Questions about the matrix below.
1) The largest entry?
2) The entry just left of -14.2?
3) The entry just right of -2.6?
4) The entry just right of -37.0?
5) The entry just right of -5.0?
6) The entry just right of -14.2?
[[ 16.6 -37.0 -23.7  22.9 -26.6 -14.2  10.3  14.0  14.8   3.4 -26.2   6.9]
 [  3.8 -33.1 -18.9  15.7 -26.9  -6.7  13.4   8.3   6.1   3.2  -7.1  20.7]
 [  5.4   0.9 -26.4   0.6  -2.7   1.9   0.6  13.2  -3.3  32.6  14.5 -12.5]
 [  4.5  -1.8  18.8  -3.5   0.6   4.3 -27.6   4.0   2.1 -22.1  -2.4  -9.6]
 [ 24.7  -2.4   2.3   2.4  41.3  31.2  -8.8  -1.2   8.5 -28.5   1.6 -47.5]
 [-11.8   6.0 -32.0   1.5 -17.2 -17.5  26.1   8.4   0.4  45.7   9.3  14.0]
 [  6.1 -34.1 -41.2  15.2  -9.1  13.7  53.2   3.4   1.0   5.7  15.1  -0.2]
 [-10.4 -24.8  -2.6   1.4 -19.5  10.4   9.0   0.4  -7.2  -9.7  18.1  26.6]
 [ 23.2 -30.7  -5.0  21.5 -21.3 -18.6 -13.0  14.7  20.0 -12.0 -42.3  -3.6]
 [  8.3 -31.4  15.3   9.2 -21.9  -1.7 -28.2   9.1   8.6 -31.7 -16.6  11.2]
 [ 37.7  -6.7 -11.7  17.0  24.5   6.4  -6.8   9.9  19.1 -11.1 -31.0
  -47.2]]
1) 53.2
2) -26.6
3) 1.4
4) -23.7
5) 21.5
6) 10.3

23.2  -8.4  -21.5  14.0  12.9  21.4  12.0  4.3
18.1  9.3  -22.5  39.9  10.7  39.5  -20.9  7.3
-47.2  -24.9  6.4  17.8  2.2  34.3  11.3  6.4
2.0  2.3  -63.0  2.9  -18.1  -32.4  -30.5  2.4
19.3  -58.2  -4.6  -5.5  27.1  21.3  9.4  9.8
3.7  19.4  -49.8  0.5  5.3  -31.4  13.6  -5.7
4.2  21.6  37.1  0.2  -29.3  -29.5  2.8  -2.4
41.7  -1.4  -37.8  8.5  4.4  -49.6  12.5  1.8
8.3  -13.7  -12.8  -36.9  -20.6  -40.2  -36.8  -10.3
Read off the top-right entry.
A: 4.3
The entry directly above -63.0 is 6.4
Read off the entry just right of the smallest entry.
A: 2.9
The bottom entry of the column that holds the largest entry -> 8.3
The entry directly below 4.3: 7.3
The third entry on the diagonal from the top-right corner is 34.3
The entry just right of -5.5 is 27.1
Read off the entry just left of the smallest entry.
A: 2.3
Read off the entry in the bottom-right corner.
A: -10.3
Read off the second entry on the main diagonal.
A: 9.3
The entry directly above 9.4 -> -30.5
Read off the 1st entry, reading row by row.
A: 23.2
Read off the entry directly above 2.9.
A: 17.8
The 4th entry from the end, reading row by row is -20.6
Read off the 3rd smallest entry.
A: -49.8
The entry directly above the largest entry: 4.2
Read off the top entry of the column that holds the smallest entry.
A: -21.5
Read off the 5th entry in reading order.
A: 12.9
Read off the second entry from the end, reading row by row.
A: -36.8
Read off the entry just right of 11.3.
A: 6.4
Read off the entry directly below 2.0.
A: 19.3
The entry directly below -47.2 is 2.0
The entry just right of 17.8 -> 2.2
The entry directly below 34.3 is -32.4
Read off the entry directly above -49.8.
A: -4.6
The smallest entry in the last row is -40.2
The entry just left of 19.4 is 3.7
The 2nd largest entry is 39.9
The first entry in the row that holds the largest entry is 41.7
The entry directly above 27.1: -18.1

Questions about the grid below.
1) What is the entry just left of 456?
2) What is the bottom entry of the column that holds the largest entry?
3) What is the entry just left of 421?
4) What is the smallest entry?
5) What is the entry in the top-right corner?
6) What is the entry just right of the smallest entry?
7) What is the 2nd entry, reading row by row?
8) What is the 3rd entry, reading row by row?
[[785 456 372 203 398 625]
 [258 418 317 502 283 331]
 [389 305 211 299 316 392]
 [ 23 426 294 421 374 334]
 [478  92 212 224 235 297]]
1) 785
2) 478
3) 294
4) 23
5) 625
6) 426
7) 456
8) 372

0.3  2.8  3.0  -0.5  3.0  1.1  -14.5  -1.8  -20.6  -7.8  0.5  -17.9  0.7  -19.1  3.0  1.9
-3.6  2.2  1.5  -4.2  1.4  3.1  -14.7  1.7  -24.1  -5.7  3.1  -25.4  0.7  -24.8  2.8  1.6
-0.6  1.4  1.2  -0.8  1.1  1.1  -2.9  0.6  -7.4  -0.4  0.9  -8.4  0.3  -7.7  1.7  1.0
-6.5  3.8  3.4  -8.0  3.6  3.9  -35.6  -0.5  -53.1  -16.8  3.5  -52.7  1.1  -53.4  4.5  2.7
2.2  1.1  0.4  2.5  0.1  1.4  -4.2  0.3  1.7  -4.1  1.3  7.6  0.2  5.2  1.5  0.8
-2.3  1.4  1.0  -2.7  1.0  1.8  -4.9  1.6  -12.8  -0.3  1.8  -16.0  0.4  -14.4  1.8  1.0
Indices start at 0.
The entry in the bottom-left corner is -2.3
Give the top-right entry.
1.9
The top entry of the column that holds the smallest entry -> -19.1
Give the entry in row 1 and column 0.
-3.6
The entry in the top-left corner: 0.3
The entry in row 0 and column 2 -> 3.0
The smallest entry -> -53.4
The entry just right of 1.3 is 7.6
Give the entry at row 0, column 1.
2.8
Give the entry directly below the largest entry.
-16.0
The entry at row 2, column 0 -> -0.6
Give the entry directly below 0.2.
0.4
Give the entry directly above the smallest entry.
-7.7
Give the entry in the bottom-right corner.
1.0
Give the entry directly below 0.1.
1.0
Give the entry just right of -2.3.
1.4
Give the entry directly below the smallest entry.
5.2
The entry just left of the smallest entry is 1.1
The entry directly below 3.8: 1.1
Give the entry directly below -0.4.
-16.8
Give the entry in row 2 and column 2.
1.2
The entry directly above -16.8 -> -0.4
Give the entry at row 1, column 1.
2.2
Give the entry just left of the largest entry.
1.3
Give the entry at row 1, column 2.
1.5
The entry directly above 3.9: 1.1
